One turn or mirror swaps these rows in pairs. Which row does each one swap with?
The rows were stretched afterwards, more along some directions than others.
z_860: [ -2.1   0.6  -6.4   7.1  20.6  10.7  -9.7 -15.7 -22.0  -5.7   6.5  -5.0
  -5.3 -21.0  12.5   2.7   0.9]
z_131: [ -3.7  -4.3   5.5   1.8  14.8 -11.2  -2.7 -13.8  -0.3  30.7  -3.4  -0.9
  -8.8   1.8  14.2  -4.5  13.7]
z_385: [ -2.4  -1.5 -10.6  -1.5  -9.9  16.0 -12.9   8.8   8.9   0.8  -4.9  14.7
  -7.1 -19.3 -19.4  -8.2  -0.4]
z_794: [ 21.8 -24.8  14.2  21.2   0.8   3.4 -21.1 -12.3 -10.3   8.7  -6.9   0.2
  13.4 -19.5  40.3 -19.3  10.1]
z_824: [ -4.5  -5.5  -4.5   4.9  22.2   7.9  -6.8 -15.6 -22.6  -4.4  10.0 -12.0
  -6.6 -19.4  21.7  -3.7   5.6]
z_872: [ -7.8  -0.6 -10.4 -20.3  -1.5   8.0  -3.6  11.9  13.9  -3.9  -1.0  -1.3
  -2.4  -0.4 -14.0  -5.1 -10.4]
z_934: [ 12.5 -14.6  11.8  30.4  10.8  -5.8  -4.3 -12.9 -40.1  -4.1   6.2   3.3
   7.0 -16.5  26.3  11.0  -6.4]
z_221: [  8.9   0.8   2.9   3.5  10.1   0.0  11.3  28.2 -10.1  -9.8   8.6  -4.9
  15.9  -1.4   5.4  -6.6  20.8]
z_740: [ 11.5  -4.2   1.0   2.6   9.2 -12.1  -5.6  -3.1   4.9  15.1   5.1   0.0
   4.0   3.1  24.5  -0.4   8.7]
z_727: [ 12.0 -26.0   6.8  35.8  -1.4   7.8 -19.4  -8.3 -29.2  -5.5   5.1  11.3
  -6.6 -26.5  26.7  -5.3   7.8]
z_216: [-10.2  -4.6 -10.2 -17.1  -0.3   9.9  -9.8   8.2  20.9   0.0  -5.9   3.6
  -7.2  -4.1 -14.0  -5.3 -12.5]
z_631: [ 17.7 -10.0  16.0   9.7  14.8  -2.3  -1.6  11.5 -24.2 -21.7  -7.7  -5.9
  16.0  -4.6  19.8  -2.7  -6.9]
z_266: [ -5.9 -20.6  11.3 -10.4  32.1   2.3 -11.0 -13.2  -8.6   9.4 -12.1 -14.0
   6.2  -0.9  34.7 -13.1 -21.3]
z_61: [ 21.8   7.7  12.2  15.3   5.7  -5.2  -2.8  16.7 -12.1  -7.7 -11.1   6.3
  16.5  -9.7   2.7   0.2   8.8]
z_817: [  9.0   8.6  -9.8   9.9   6.9  17.0  -9.0 -13.4   7.3  24.6  -8.2  10.9
  -9.2 -12.9  10.4  -0.3   8.4]
z_139: [-11.2  -8.2   1.4  -5.3  19.2  -5.5  -4.2 -10.0   8.2  28.4  -2.2  -2.8
 -10.0   1.2  12.4 -10.1  12.5]
z_603: [ 19.1  -0.9  -0.4   6.1  12.6  11.2 -19.4   7.8   4.4   8.0 -14.0   5.1
   8.5  -3.5  24.0 -19.5  -4.1]
z_736: [  2.3  14.1  -3.4 -11.5  15.7  -8.3  -4.1  14.3   8.5  -2.7  -3.3   0.2
   8.3   6.6  -4.0   8.0  -9.0]
z_639: [ 15.3  -8.7  14.2  10.1  12.9  -4.9   3.4  12.1 -22.9 -22.4  -5.7  -4.0
  17.1  -5.1  13.8   0.7  -6.8]
z_440: [ 12.9   3.0   0.2   9.5   4.4 -10.9  -3.4   4.7   3.4  12.8   6.4   5.0
   3.9   1.3  14.0   5.1  17.3]
z_708: [ 13.2 -18.6  11.2  15.8   6.4  -3.5  12.3  12.2 -25.4 -16.6  15.9  -2.5
   8.2  -2.1  28.0   4.2  14.1]
z_587: [ 17.2  -7.8  11.7  27.3  -0.7  -7.7   0.5   8.7 -20.4  -9.1  -2.2  10.8
   2.8  -9.2   8.5  15.8   3.8]
z_859: [  4.8 -20.8  14.4  -7.6  26.4   0.0  -8.5  -6.6 -10.0  -1.8 -15.0 -11.3
  13.4  -1.5  32.4 -12.2 -19.8]
z_519: [ 21.6 -23.5  10.5  35.3   9.6  -0.7 -27.1 -12.4 -38.2 -13.8   4.9   0.5
   2.8 -24.0  41.4  -7.4   2.4]
z_580: [  0.5  -5.8  -1.9   0.7  15.7  15.1  -9.7  11.9  -3.8   0.2  -5.0   2.9
   3.5  -7.7  11.4 -18.6  -1.6]
z_128: [ 28.3 -15.3  17.3  31.3   0.6  -6.6   3.4   3.8 -22.4   0.6   1.1   2.4
  14.4 -10.7  30.7  -7.0  26.5]
z_161: [ 22.2 -24.1  16.6  17.9   7.0  -0.2 -14.9 -12.5 -10.3  15.0 -10.7  -2.3
  13.3 -15.1  41.3 -20.1  13.1]
z_892: [ -4.0  -6.5  -3.8  11.6  19.3  11.8  -8.5 -20.6 -24.5  -3.6   6.6  -5.1
  -9.0 -23.9  17.5   2.7  -1.3]
z_753: [-18.3 -16.2  -0.9  -5.3  22.6   1.4   4.7  -7.9  -9.4  15.9   9.1  -1.3
 -14.3  -0.8  14.4  -5.4   6.5]
z_540: [  9.7   9.1  -9.7   6.7   2.4  16.8 -11.9 -10.6  13.9  23.2 -15.3  10.9
 -10.8 -13.6   7.3  -2.4   1.1]
z_45: [ 17.9   3.2   2.4  16.9   5.4   5.1  -0.8   5.9 -10.7  15.1   0.4   4.6
  17.8 -11.2  15.1 -10.8  14.5]
z_240: [  0.0  -5.6  -2.0  16.7  18.4   6.8  -6.4 -16.1 -29.9 -10.2  11.5  -7.5
  -4.0 -22.0  21.5   2.7   5.5]
z_244: [ 31.0 -17.0  18.2  30.5   0.3  -3.1  -2.3   5.0 -24.1  -3.1  -0.2   0.8
  13.8 -11.2  34.6  -9.0  23.6]
z_547: [  1.5 -17.1  15.4  -7.5  32.5  -1.4 -10.1 -11.1  -6.5   8.5 -16.4 -10.4
  12.2   3.1  37.8 -13.2 -19.4]
z_184: [  7.1  12.6  -1.2 -12.2  16.5 -11.2 -11.4   5.6  11.9   5.4 -10.1  -1.2
  10.9   3.9   2.6   0.0 -11.4]
z_382: [ 12.6  11.9  -7.7  13.8   3.7  15.3  -8.4  -8.3   9.3  21.9 -12.6  11.9
  -5.1 -12.8   8.8  -1.8   7.5]
z_638: [  6.9   7.9  -9.5   8.6   7.0  19.9  -8.1 -11.9   8.6  25.6  -9.2   8.3
  -7.6 -16.4   9.3  -6.8   9.4]
z_778: [ 16.4 -20.7   9.7  15.3   1.2   7.9 -21.6 -13.0  -1.8  21.6 -11.5   0.4
   7.5 -18.9  33.4 -21.4   8.6]

z_603 is swapped with z_519
z_128 is swapped with z_639
z_547 is swapped with z_794
z_753 is swapped with z_385
z_892 is swapped with z_638
z_382 is swapped with z_240

